A state moves one step at a time under one of 7 hidden systems, and each row is a state written as 22 numbers. Each run below is a few steps of one system.
J254, path 1, 9 rows:
[[ 31  15  27 -21  -5  31  -3  53 -10 -13  31   1  30   2 -23 -13 -33   9
   -3 -15 -19  61]
 [ 27  17   4 -12  48  32 -18 -27   4  52  12  21  11 -12  16  -9   0  64
  -14  20 -25   3]
 [  9 -36   0   0  -6  10   1 -21  17 -20 -48  -4 -38  15  43  20  30  37
   -4  38  18 -40]
 [-18 -16  -1 -12   0 -22  29  23 -48 -52 -40 -54  -9  -1 -26  29  10 -21
   24   7  -4  -3]
 [ 13  -8  -9   7  39  12  17  30 -25  14  24 -18  -7 -26 -15 -15  15 -46
   -8 -39  -9  69]
 [ -6 -25  23 -11  17 -16   7 -19  38  56  37   5   3   9   4 -46   2  33
  -46  15   9  34]
 [-10 -14  12  18 -21 -14   6 -14 -11 -29   3  25  27   7  28  18  -4  61
  -14  51  53 -12]
 [ 34  -6   4  -4   5  28  23  38 -51 -58 -14  -7  12  36  13  13 -26   4
   32  -5 -11 -31]
 [ 29 -20   8  -8  34  46 -31  -1 -16   8  10 -38 -15 -29 -33 -15  23  -4
   31 -15 -55  13]]
J173, path 2 (9 x 22):
[[-12  29  25 -20 -64 -15 -17  24  53  -2  13  16  16  25 -19 -17 -41 -13
  -11 -14  -5  12]
 [  7  61 -17  28  29   1 -12 -21 -29  23  28  48  40  -8  11   7 -33  15
    7 -17  -6 -14]
 [ 23 -21 -13   5  -9  21  -3 -18  28  -1 -24  21 -31  39  40  -7  -5 -19
   20 -14 -11 -77]
 [-46  26  -7 -11 -40 -22 -27 -19   4 -14  -8 -25  17 -25 -49  22   6 -27
   29  10 -17 -42]
 [ 11  50 -27   7 -13  14  -2  34  19   8  -6  32  -8 -12   9  18 -13 -64
   -7 -48   0  35]
 [-23  14  -8  -5  29 -36  21 -31  22  61  34  12   7  29   4 -41 -19 -14
  -19 -16 -14 -37]
 [-15 -14 -10  60 -44  -8 -34 -37  16 -21  15  36   0 -11  22   8  15  -7
   13   4  46 -35]
 [  1  21  15 -23 -50  -5   4  36   4 -35  -1   8  29  38 -21  -2 -56 -24
   24 -16 -15 -23]
 [ 16  44 -23  13  34  35 -34 -16 -16  32  33  17  20 -30 -14  -2  -4 -21
   24 -30 -39 -17]]
J522, path 3, 9 rows:
[[ 55 -11  15  19   3  38 -36 -10 -18 -20 -32  22 -12  11  11   8 -28  40
   42 -10 -31 -10]
 [ 15 -24   4 -55   1  30  -9  -7  12  12 -59 -24 -14 -11 -22  17   6  10
   21  32 -45 -25]
 [-27  18 -35 -29  14   5  17   8  -1   4 -36 -24 -11 -44   0  49  52 -19
  -19  33  11   6]
 [-29   7 -17  -4  31 -35  57  25  -3   8  16 -29 -17  12  16  -9  26 -40
  -42 -17  24  26]
 [-15 -26  12  55  19 -34   3 -21 -23   8  62  -2  11  -4  -6 -40   4  -2
   -9 -24  26  33]
 [ 28 -41  42  34 -41   0 -25  -1  12 -18  11  33   7  19   2 -26 -39  29
   11 -12  18  37]
 [ 37   0  24 -28  -3  41 -20   2 -10   1 -12  26  35   5  -5   8 -39  63
   18  33 -25  -9]
 [ 29   7 -17 -27  16  59  -9   8   2 -16 -37 -16 -25  -6  28  33  33  15
   12  23 -25 -42]
 [-35  10 -10 -32  20 -19  20   2  -1  -9 -27 -72 -34  -7 -16  15  46 -14
   -8  12 -20 -14]]
J254, path 4 (9 x 22):
[[ -9 -81  40   4  -8 -31  15 -11 -15 -17  10 -34   0  25 -25 -38  -7  18
   11  14   7   3]
 [ 20 -17  17   2 -16  27  -8  35 -29 -29  10  12  35 -33 -18  18  -9  20
    2  19  22  69]
 [ 38  14   5 -46  51  36  26  24  -8  30   2   7  13  23  20  -9 -21  40
  -20  12 -31   5]
 [  5 -37  -3  12  33  22 -13 -39  -9   1  -1 -24 -22 -16  23   2  55  46
    1  38   4 -32]
 [ -1 -26  21  -9 -21 -13  18  34  -4 -61 -45 -48 -41  20   5  18  20   8
   -2   8  12  26]
 [ -3  -3   1  -1  51 -22  30  13 -64   8  -2 -25  15 -22 -33   2 -13  -3
    5 -14 -13  60]
 [ 30 -57   4   5  30  25  19   2  17  41  26  24  -8  -3  27 -35  11  -1
  -31   1  21  43]
 [-17 -34  31 -29 -14 -10  13  -8   7  -8  17 -16  26  15  -5 -12   1  64
  -20  64  19 -16]
 [ 22  16  -1  18  10  29   6  35 -55 -67  -1  -4  12  -2  26  37   8  33
    9  14  20   9]]
J173, path 5, 9 rows:
[[-24  50  14 -16   1 -26  10  16 -39 -52  -7 -49  12  17 -18  24  -5  37
    8  15 -16 -16]
 [ 34  -4 -11  33  38  17  -6  10 -32  -8 -24 -14 -44 -15   8   7  14 -30
   22 -52 -23  40]
 [-14 -54  17 -31   6 -30  11 -29  33  58 -27 -15 -17   1 -29 -30  -4  -3
  -10  11 -19  17]
 [-20 -13 -14  14 -18  -5   7  -5  -8   2   4  35  37 -46   6  32  16   6
  -23  44  62  34]
 [ 20  -4   5 -24   6  18  48  58 -12 -35  30  -6  17  51  31 -15 -15   0
  -20   1  14 -12]
 [  3   4  16  27  28  18 -39 -23 -23 -16  52 -47  -5 -11 -16 -24  34  34
   21  -5 -29 -16]
 [ 25  -6  30   3 -33   4 -38  -3  38 -11 -59   1 -48   4   2  11  -6  29
    5 -10 -17  42]
 [-15  11  -8 -30  33 -34  36 -11 -43  31 -46   9  30 -16 -24  28 -35  15
    2  22 -12  16]
 [ 16 -50 -38   7  30  36  35  10 -13   4  -3   9 -15 -18  35  10  43 -47
   -7   7  30 -11]]
J85, path 6, 9 rows:
[[ -8 -13 -33  30 -11 -10   1 -16 -36   1 -25  39  24 -35 -14  31 -17 -57
   37 -11  18 -11]
 [  3  -9  -6 -34 -26   5  19  34  41  25  14  14   9  22 -14 -29 -28 -74
   -8 -29 -12  -3]
 [-32  57 -18  14  -7  -1 -31 -21  18  28  64  17  36 -31 -14  -4  11 -10
  -12  -1   7 -13]
 [ 14  58  -5  27 -31   0 -12  12  29 -26 -13  37 -20  37  46  16 -22  -2
   -4 -34   9 -21]
 [-12  15   1  11  -3 -24 -19 -33 -28  -2 -11  -3  13  11 -33  -2 -35 -12
   53 -20 -40 -59]
 [ 14 -22 -24  15 -26  19 -22  -3  22  20 -34  34 -17 -36 -10  12  -1 -74
   23 -29  -1  17]
 [-41  35  -5 -45 -24 -33  11   1  45  45   4   9  24   6 -28 -10 -25 -31
  -24   6  -9 -10]
 [-16  57 -43  33  12  -1   8  -5 -11   6  28  42  24 -19  32  25   9 -27
  -13 -12  34 -23]
 [  1  15   7  19 -28 -17   3  12  18 -30  16  -2 -17  59  17 -26 -25 -33
   14 -47 -10 -51]]
J915, path 7:
[[ -8 -27 -18  49   6 -35  14 -11 -34 -16 -34  -4 -31 -11  -3  12   3 -57
   27 -42  14  14]
 [ -4 -49   9 -15 -16 -18  14   8  20  41   4  14  13 -10 -38 -31 -26 -51
   -5 -15   1  48]
 [  1  -4   0   1 -13  31 -24  -6  18  30  56  43  51 -36  -4  -9   2  17
  -21  31  26  18]
 [ 11  30   8  -6 -22  27  -6  15  28 -27  33  16  13  46  43  -6  -7  34
  -13  14   8 -59]
 [ -4  33   5  16   6  -3 -23 -16 -32 -42  -4 -38 -11  18 -11   7  -1  13
   45 -18 -41 -59]
 [ 16   9  -3   8  -6  -5 -21  -1   6   0 -68  -9 -50 -11 -13  22  -7 -32
   27 -42 -33  32]
 [-23   3 -19 -24  18 -32  22 -20  11  72 -31  25  12 -32 -21   9 -15 -28
  -19   5  -1  32]
 [-13 -29 -32  16  -4   9  24  -5  12  18  29  42  23 -20  32   4  23 -32
  -27  24  61 -13]
 [-20  -9  15  -1 -35  -4  10  25  11 -37  66 -19  25  37  -3 -33   0 -16
   -5   3  18 -45]]
J915, path 8:
[[-13 -20 -11 -54 -37  23  -9  11  39  17 -29 -11   3 -31 -37  16  17 -51
    7  24 -16 -16]
 [-35  76 -26  -5  -8  -2  -1  22  10   1  33   3  23 -33   0  27  25 -22
  -32   3  22  21]
 [ -8  30  -6  44  18 -30  17  -8  11   2  42  10 -20  44  45 -29  -2 -10
  -24 -45  18 -17]
 [ -7 -54  26  43 -21 -35 -23 -45 -11 -11   5  -2  -5  17 -22 -31 -20   4
   40 -13  -1 -27]
 [ 27 -20  16 -13 -46  25 -26  20   0 -12 -37  34  24 -18 -30  18 -44  -9
   33   2 -11  30]
 [ 17  49 -23 -49  27  43   2  17  12  48  10  26  33 -15  -2   9 -16  -7
  -13   7 -34 -10]
 [-18  29 -32  11  11  15 -11 -27  33  11  14  -5 -28  -5  40   9  56  -8
  -18   8   7 -62]
 [-46  14   3  24 -42 -61   7  -4   3 -44 -18 -27 -21  25  -6  12   3 -24
    6 -15  20 -27]
 [  7  -4   2  38   3 -25   4  10 -45  -6   2  14  14 -11 -28  -4 -40 -40
   27 -50  -1  50]]
J699, path 9, 9 rows:
[[  2  44  14  16 -50  20 -36  24  14 -53  47   1  21  21   2  -6 -11   2
   15 -16  -1 -30]
 [ 15  58  10  -4   7  10 -40  -5   5  13   0  -6  -6  11 -23  -9 -32   2
   29 -44 -66 -10]
 [  7   3 -25  19   5   2 -31 -53  21  48 -44  38 -22 -25   3  15  -5 -21
   22 -16 -21 -22]
 [-35   3 -27 -18 -37 -30  24 -13  29  16 -40  34  12   3   7  24 -12 -42
   -8  20  26 -43]
 [-37  41 -26   3  -7 -21  30  25 -17 -10  47   2  40  -3 -10   2  -4 -61
   -9 -16  23 -15]
 [  0  15   7  28  -2   3 -18   5  29   8  71  -8 -11  22   2 -52   4 -35
   -8 -53 -11  -2]
 [  0  15  27  29 -27 -10 -57 -46  35  18  26  24   5  11  -4 -26 -23  45
    9  -8 -15 -15]
 [ 24  27  -3   1 -28  11 -18  -7  -2   0 -39  61  27  10   8  25 -58   9
   28  -2 -12 -27]
 [ -3   8 -37 -33  10  18  14   1 -11  18 -19   7  19  -8 -17  16 -14 -60
   30  -6 -33 -63]]
J437, path 10 (9 x 22):
[[-18  17  24 -16 -27 -45  -1 -19  29  11 -50  15  -4  15   3  16 -29  57
  -24  28   9  19]
 [ 20  -8 -32  13  36   7  41   6 -64  -3 -25  40  31  -6  21  31 -27 -13
   16   4  19  -6]
 [  5 -56  -4 -28   8  35  20  26   7  -8  23 -46 -15   5 -12 -27  37 -52
    4  -2 -14 -23]
 [-37  30  19   8 -34 -14 -43 -10  26 -10  34 -28   5 -36 -30   3  34  25
  -20  18  11  39]
 [ 22  44   7  18  13 -16  15  12   3   8 -15  43  -6  32  42   5 -41  33
  -27 -26  10  43]
 [ 12 -50  -4   4  48  -2  30 -30 -42  13   1  -2   9  25  11 -20 -10  15
   23  11 -11 -59]
 [  2 -54  11   1 -48  29 -30   8   8 -46 -20 -27 -13 -26 -25  13  33 -21
   29  20   7  -3]
 [-11  53   9 -50  -9   1   2  36  18  17  -2  -4  26 -21 -28  17 -13   9
  -30  15 -13  58]
 [ 13  27 -31  32  64   8  16 -17 -15  35  24  25 -10  -5  48  -2  19   6
  -26 -18  14   5]]
J522, path 11:
[[ 16  71  -9  38 -12  16 -46  -9  16  -1  18  36  -2   6  20   3 -21  -4
   15 -46 -20 -19]
 [ -4   8   4 -15 -18 -15 -16 -34  36  27 -27  10 -13  34  -7 -15 -33  -9
   21 -14 -40 -66]
 [-30  17 -33   2 -30  -5 -15 -23  -5  -2 -31  21  21 -35 -20  44   1 -40
   31  16   6 -50]
 [-13  31 -28 -34 -23   4  27  44  24   1  -4   6   8   8  -4  10 -10 -84
   -7 -23  -1 -13]
 [-32  46 -20   9  11  -6 -12 -14  17  39  71   4  26 -15 -13 -24  11 -36
  -15 -18  -6 -21]
 [-16  21   6  45 -52 -26 -26 -18  47 -13  23  27 -14  29  23 -17  -9 -16
   -4 -33  23 -25]
 [-10  29  11   2 -26 -29  -9 -16 -12  -3  -1  30  42  27 -23  -4 -68   7
   31 -10 -18 -42]
 [ 27  15 -27   5 -17  49 -29   1   6   2 -18  41   8 -14   2  20 -16 -46
   39 -21 -22 -42]
 [-24  21 -10 -54 -29  12  -9   5  55  23  -3 -17   4   2 -24  -2   7 -41
   -2  10 -32 -50]]
J85, path 12, 9 rows:
[[ 16 -17  -9  30  29   7  -6  -1 -30  14  28  -9  -7 -16 -25 -28  -4 -60
   31 -58 -27  18]
 [ -7 -16  20   8 -38 -13 -34 -24  69  45  14  27 -11  -2  -7 -34  -7  -2
  -22  -9   6  31]
 [-17  44  -7  -9 -24 -11  -1 -12   1   3  -9  49  49  -6   9  34 -31  37
  -10  40  24 -21]
 [ 27  17 -30 -10  19  37  25  27 -26 -25 -11   9   1  27  29  16  -8 -36
   24 -18 -18 -62]
 [-18  -7   1   8 -10   2 -33 -13  19  -1  24 -50 -31 -12 -38 -24  34 -51
   23 -32 -35 -20]
 [-19  33   6  22 -34 -35 -28  -8  31  14 -21  17 -13 -30 -14  16  -6  -3
  -17 -17  16  71]
 [ -1  24  -8 -10  22 -36  41 -12 -15  37 -20  48  31  31  19   4 -61  15
  -12   1   5 -14]
 [  7 -42 -28  20   5  29  11 -16 -12  -3  27  22  15   2  21 -10  14 -42
   22   2  15 -75]
 [-12   3  15 -10 -64  17 -32  34  38 -41  25 -30  -2  -2 -29  -9  15 -40
    9 -12  -5  -2]]
J437, path 13:
[[ 35  39  -9  28  33   9   2  11 -26  -3   4  19 -11  30  22  -8 -35 -18
   21 -62 -31  -9]
 [ -4 -45   9  -3   6  -3 -23 -50  16  30  -8 -24 -21   4 -27 -30   5  -9
   33  -4 -42 -51]
 [-15   2  -4   1 -66  -4 -36 -13  31  -5 -45  29   5 -37 -20  37  -3 -16
   13  17  18  13]
 [ -4  52 -30 -41  10   1  42  34   3  28  -3  35  32   9   8  15 -36 -41
  -21 -10  -5  -4]
 [-14   8 -31  31  33   8   0 -22  -8   6  53 -17 -10  -1  15 -18  38 -44
    6 -27  -3 -55]
 [-23   2  31  20 -58 -36 -33 -10  42 -33  -3 -29 -35  27 -16 -19   1  -7
   11 -25  -7  -9]
 [  3  38  11   5 -12 -25 -17 -14 -20  20 -14  43  40  -6 -29  10 -68  17
   21 -14 -17  24]
 [ 42 -26 -28  -8  24  50   6  -4   9  41  -9  45  -1   2  23  -9 -14 -41
   16 -18 -18 -34]
 [-38  -5 -13 -29 -30   5 -13 -20  40   1   5 -27  -2 -10 -12   5  41 -23
    1  35  -3 -69]]
J699, path 14, 9 rows:
[[ 15  15  19   9  -2  20 -17  19  24 -20  55 -27 -21  45  10 -45   5  -8
    2 -39 -27 -29]
 [ -1  26  22  31 -15  -6 -70 -48   9   3  -2   0  -7 -14 -22  -2  -8  46
   28  -9 -32  -4]
 [ 23  15  -8 -10 -20   3  -5  -3  13  18 -75  55  -5   3  10  33 -49  -8
   16 -10 -12   5]
 [-25  -9 -40 -31  25 -11  40 -13 -20  37 -15   8  29 -18 -17  14  -5 -52
    9  19  -4 -48]
 [-27   1 -28  16 -24  10   5  18  28 -14  40  -7  -8 -16  14   1  51 -68
  -20  -9  37 -13]
 [-31  53  26   4 -16 -40  -8   5  33  -5  51 -26  -4  36  -3 -34  -6  20
  -31 -19  -5   7]
 [ 28  19  14  58  13  -7 -32 -27 -26   5  18  40   9   7   9 -14 -41  32
   22 -39  -8  19]
 [ 29 -51  10 -15 -21  18  -8 -18  17  19 -38  33   2  24  -7 -13 -45  -7
   36   1 -27 -42]
 [-21  11 -26 -30 -26  27 -17  -3   2   6  -9   9  41 -51 -31  36  12 -28
   19  40  -1 -35]]

Which system made each run below?
path 15:
[[  3  87  -9  21  14  -7  -7  -1 -24 -10  18  29  26  18  18  16 -37  19
    6 -25 -10 -22]
 [ 21 -10 -14  26  14   7  -9 -28   0   4 -24   7 -36  29  22 -10  -8 -29
   36 -40 -30 -64]]
 -> J173
path 16, 2 rows:
[[-16  14  14  44 -17  -7 -34   6 -28 -42  55 -29  14 -27 -35  -7  15  -9
   19 -23   5  30]
 [ 35   9  36  -4  -3   7 -20   9  40  27   5  15 -17  31   3 -36 -39  30
  -13 -33 -29  48]]
 -> J437
path 17:
[[ 21  29 -28 -46  26  28  17  20   7  51 -29  26  13 -15  -7  15 -22 -41
   -2 -12 -36  10]
 [-29   0 -40   8  21   0   4 -34  25  39  21  -6 -19 -22  16  -3  54 -45
  -16   3  10 -44]]
 -> J437
path 18 (2 x 22):
[[ 14  53   0  15  54   1  15   8 -45   0  27  11  23   4  27   8 -12  55
  -20  -1   2  28]
 [ 35 -59  10  18  40  15  12 -11 -15 -10 -14 -26 -49  30  33 -22  21  20
    9 -10 -11 -15]]
 -> J437
path 19, 2 rows:
[[ 26 -49  29  -1  -9  10   3  10 -45 -22   2  12  43   8 -30 -10 -52  22
   39  10  -8   6]
 [ 35 -32  -3 -43   0  74 -18  23   3   9  -1  -7  12 -31 -23   1  14 -16
   20  20 -33   2]]
 -> J699
path 20 (2 x 22):
[[ -3 -73 -17  20  26  -9  33  -8 -31   7 -22  -3 -12 -33   6   8  32 -28
   -5  14  38  33]
 [-13 -44  26 -33 -13 -15  42  35  16  -4  33 -21  17  24  -8 -33  -3   0
  -38  22  25  30]]
 -> J85
path 21:
[[  9 -10  13  -6 -13   5  22  18   4   8  51  44  56  26  12 -27 -41  14
  -21  15  28   0]
 [ 28  17   0   4  -6  64 -29  10  -3 -23  51  14  29   7  17  -8   4  23
   14  11  -8 -50]]
 -> J85
path 22, 2 rows:
[[ 21  35  -4  18   7  -5 -16  -8  25  43  -2  38 -15  16   6 -19 -39 -28
    3 -62 -29  17]
 [-19 -23  -6   3 -25 -15 -23 -60  39  53 -11  39  11 -16 -12  -7 -11  -7
    9  19   2 -40]]
 -> J254
path 23:
[[-48  41   0  -9 -16 -68  16 -15  31   9 -20 -20 -22  35  -2  -1 -10  -9
  -18 -14  -4 -24]
 [-15   1 -20  64  -4 -37   2 -18 -36  -9   7  30   7 -19  -1   9 -12 -47
   18 -38  33  14]]
 -> J173
path 24:
[[-15 -22   6  25 -47  -5 -15  15  15 -11  43  14  21 -29 -23 -13   5 -42
   -8 -11  38  49]
 [ 10  34  18 -11  -6  10   0  20  31  19  60  30  33  35  14 -36 -34  23
  -31  -8   0   7]]
 -> J437
path 25 (2 x 22):
[[  1  58   7  -1  -2   4   8  51   2 -44   6 -27 -19  10  25  20  21  16
  -34 -12  12  49]
 [  6   7  12  25  63 -37  17 -32 -39  27   6  -8 -11  27   6 -26 -24  36
    0 -29 -24   6]]
 -> J254
path 26 (2 x 22):
[[  0  52  -8 -22 -23  26 -26  16  35 -19 -41 -10 -27 -21  16  47  33  17
  -16  19  -5  14]
 [-21  41 -11 -16  45 -44  36  -7 -32   3 -44 -37 -21  19   0  20  -4   7
   -1 -10 -27 -13]]
 -> J85
path 27 (2 x 22):
[[-42  74   2   3  -2 -32 -16 -21  10  -1  18 -13   9  -7   7  21  18  52
  -28  25  11  -8]
 [ 18  11  -7  46   7 -20  21  13 -30 -43 -35  12 -34  36  42  17 -18 -11
   10 -44  16   1]]
 -> J173
path 28, 2 rows:
[[ -2 -36  30  23 -24 -23  23  10  -9 -44  28   3  13  47  27 -20 -14  37
  -11  17  43 -10]
 [ 24 -11  32  -3  -8  25 -18  28 -44 -44  27 -20  34   2 -37 -10 -29  21
   38  -4 -25  14]]
 -> J699
path 29 (2 x 22):
[[ 27 -30 -11  16  42  13  50  31 -27  -7  26   1 -12  32  36 -27   1 -33
  -12 -32  14   8]
 [ -5 -49  36  19  -4   3 -35 -22  -2  -4  57 -35   7 -11 -37 -46  18  21
   15   4 -10  12]]
 -> J522
path 30, 2 rows:
[[ 21   6 -21 -15  63  45  12  10 -13  26  39 -26 -11  -3   9 -21  30 -26
   -2 -19 -36 -19]
 [-31 -18  16  26 -26 -23 -34 -32  42  -6  14 -43 -44 -11  -7 -17  53   4
  -10   0   9   4]]
 -> J522
path 31, 2 rows:
[[-18  55  -8 -20   6   0 -23   1   3  40  31  -1  32 -36 -50  -4 -11 -29
    3 -18 -36  24]
 [  5  47 -23  22   6  -3  -6 -18  45  37  -6  49 -26  10  51   4   1  -9
  -30 -27  10  -3]]
 -> J85
path 32, 2 rows:
[[-15  45  -4   3  15 -25  10  12 -58 -35 -37 -20   9 -21 -16  49  -6  19
   11   5  -2  31]
 [ 30 -41 -14  -2  51  13  38  18 -18  19 -23 -11 -36   9  14 -15   7 -46
    1 -36 -15  24]]
 -> J173
path 33, 2 rows:
[[ 16 -50   3 -45  -6  18  17  23  19  24 -49   3  -8 -26 -17  12   4 -18
  -13  22   0  57]
 [-12  -3 -13 -28  32  16  33  10   0  26  29  -2  24 -25  17   7  36  25
  -49  51  31  22]]
 -> J522
path 34 (2 x 22):
[[  9  20  29  17  21 -28  22  14 -25 -33   8 -14 -10  51  32 -10 -19  66
  -20  -4  11  19]
 [ 32 -57  23  19  37   9   3 -14 -60 -18 -13 -15  -2   5  -7  -9 -11  45
   34   6 -16   6]]
 -> J437
path 35:
[[ 11 -55   0 -25  -5  22 -13 -34  17  53 -26  38  24 -36 -17   4 -10  11
    6  44   1  -1]
 [ -8  18 -22 -43 -25  38  17  34  16 -15   3  17  36 -10  18  33  15 -10
  -19  48  26 -34]]
 -> J915
path 36:
[[ 24 -52  10 -30  -2  -5  44  15  10  16 -59  30  -5  26  21   3 -35   7
  -15  18  14  24]
 [ -7 -31 -16 -31  35  29  23   3 -41  10  30 -17  48 -36 -24   3  22  -2
    3  47   2 -19]]
 -> J915
path 37:
[[ 16  28 -21 -10  17  26  15  43 -49 -14 -10  11  31 -38 -11  39  -9 -22
    6  -5   4  48]
 [ 21  -8  -7 -26  55  25  23   0  21  54  29  -8 -16  20  21 -39  12  -9
  -25 -11 -29 -13]]
 -> J254
path 38, 2 rows:
[[-15  43  27 -38 -12 -23   5   2  14  -5 -15  -8  16  29   3  11 -24  73
  -23  37  -8  -9]
 [ 24  -2 -32  24  51  27  15  -7 -64 -19 -22   4  -4 -15  28  35  16   4
   25   2  -1 -27]]
 -> J85
path 39, 2 rows:
[[-15 -18  35  -7 -49 -17  -2  24  53 -24  32 -28 -18  34  -1 -35   9   1
  -28  -1  18  18]
 [  4  43  24  15  15  -5 -25  -9 -30   4  39  10  40 -12 -18  -5 -29  65
   -1   2 -11  39]]
 -> J699
